In the data rows, the value 128 means zero.
Here are some points:
[110,134,201,085,093,119,102,049,110,110,125,169,042,177,190,110,138,139,146,
 198,098,178,165,149,189,052]
[066,153,142,196,074,171,120,139,155,134,255,171,106,102,112,062,151,000,136,
 104,180,058,225,145,165,098]
[125,127,111,143,132,133,134,151,132,131,137,117,146,114,112,130,130,116,122,
 110,138,111,125,125,115,143]
[136,072,139,083,123,079,145,145,044,138,038,048,128,148,167,164,207,209,130,
 138,087,200,101,102,112,133]
[136,080,103,121,133,100,156,182,070,150,073,047,170,116,127,155,193,174,121,
 099,118,157,098,100,090,166]
[118,082,117,133,114,105,152,177,067,146,102,053,154,114,134,138,207,143,126,
 101,125,150,128,105,103,151]
[163,145,095,122,175,134,129,129,171,121,104,145,161,120,100,149,058,153,117,
 122,128,111,077,129,099,158]
[125,153,094,172,137,157,129,157,173,131,183,150,160,097,084,114,092,075,119,
 092,165,070,137,132,113,153]
[099,159,194,118,086,148,095,049,149,107,183,206,043,161,171,087,111,087,145,
 184,123,133,191,157,198,048]
[119,154,163,123,111,142,109,081,151,114,161,182,085,146,148,105,105,103,138,
 159,130,125,157,147,164,087]
[118,127,167,105,104,118,119,089,111,122,124,144,081,153,163,119,142,136,138,
 164,111,158,149,134,156,086]
[104,170,108,186,122,170,120,141,191,127,225,180,139,098,085,090,085,036,124,
 099,175,050,168,144,134,131]
[115,145,130,148,117,147,120,121,152,125,172,155,120,120,120,107,114,088,130,
 127,147,101,153,138,140,116]
Here are 10 more points, each followed by its number:
[126,065,139,094,108,078,147,157,032,143,052,034,129,143,167,155,231,196,130,
 132,093,199,116,101,118,130] 0
[105,136,154,130,102,135,115,101,133,124,165,155,094,138,145,105,136,098,137,
 144,129,127,166,139,159,094] 1
[110,132,130,150,112,140,127,139,131,132,167,136,125,118,121,109,142,091,130,
 114,146,109,155,129,136,124] 2
[129,150,139,127,133,139,115,102,155,119,144,164,112,136,129,119,094,117,130,
 145,128,119,134,141,142,113] 3
[171,094,127,064,161,083,136,119,083,126,008,078,140,155,154,183,135,241,124,
 154,077,200,055,112,101,147] 4
[121,148,126,143,126,143,122,121,158,124,163,157,125,121,117,113,102,093,127,
 125,141,101,141,139,135,123] 5
[152,099,134,080,145,092,135,123,085,128,044,086,129,150,154,165,151,206,128,
 148,090,184,084,112,115,137] 6
[203,106,090,061,204,086,139,131,117,123,000,082,174,144,125,203,077,255,115,
 141,079,182,009,109,072,180] 7
[146,158,081,163,167,153,128,154,191,128,156,153,178,098,073,130,058,099,115,
 092,155,067,102,132,097,173] 8
[112,145,133,150,115,148,122,125,150,128,178,158,119,120,119,104,117,085,131,
 124,148,101,157,137,143,117] 9
Which of these numbered points is nearest to each point below, looking only along the 3 directions in which the first points spread most? Its number follows each.
[148,159,080,160,166,154,127,150,192,128,152,154,175,099,074,131,054,104,116,
 097,155,072,101,132,098,169] > 8
[123,153,077,189,144,162,138,180,182,139,196,141,183,081,064,113,091,060,114,
 070,176,050,136,130,098,175] > 8
[124,121,115,140,128,127,134,149,121,134,133,111,144,119,119,130,144,121,125,
 112,135,119,129,123,115,140] > 2
[145,076,092,120,141,093,161,196,062,151,054,029,183,115,121,167,198,189,119,
 090,113,160,082,094,076,183] > 0
[177,134,080,113,190,123,135,147,155,126,067,118,182,117,093,172,060,185,113,
 114,118,122,050,120,078,181] > 7
[135,082,105,120,136,095,154,181,070,148,070,048,164,117,126,159,193,175,122,
 100,115,157,101,099,090,165] > 0
[173,094,127,065,162,085,135,121,088,126,009,078,135,157,155,184,132,241,125,
 155,077,199,057,110,102,142] > 4
[112,147,134,149,115,145,120,121,150,126,173,154,119,123,122,107,116,088,130,
 126,146,103,153,137,143,114] > 9
[150,069,093,114,146,088,160,190,061,149,047,026,187,117,123,172,193,198,120,
 094,111,165,076,093,072,185] > 0
[116,162,126,161,122,158,118,119,174,123,190,175,124,117,108,102,090,071,126,
 120,156,081,153,143,141,120] > 9
[150,125,105,123,154,125,134,142,134,129,099,118,155,121,112,146,106,154,122,
 120,125,127,093,122,105,155] > 3
[127,132,128,130,126,131,125,125,135,126,137,136,126,128,126,124,122,122,127,
 129,131,123,132,130,130,126] > 3
[138,114,151,088,130,105,123,102,101,124,078,118,104,154,158,143,139,178,133,
 159,099,173,111,125,137,109] > 6
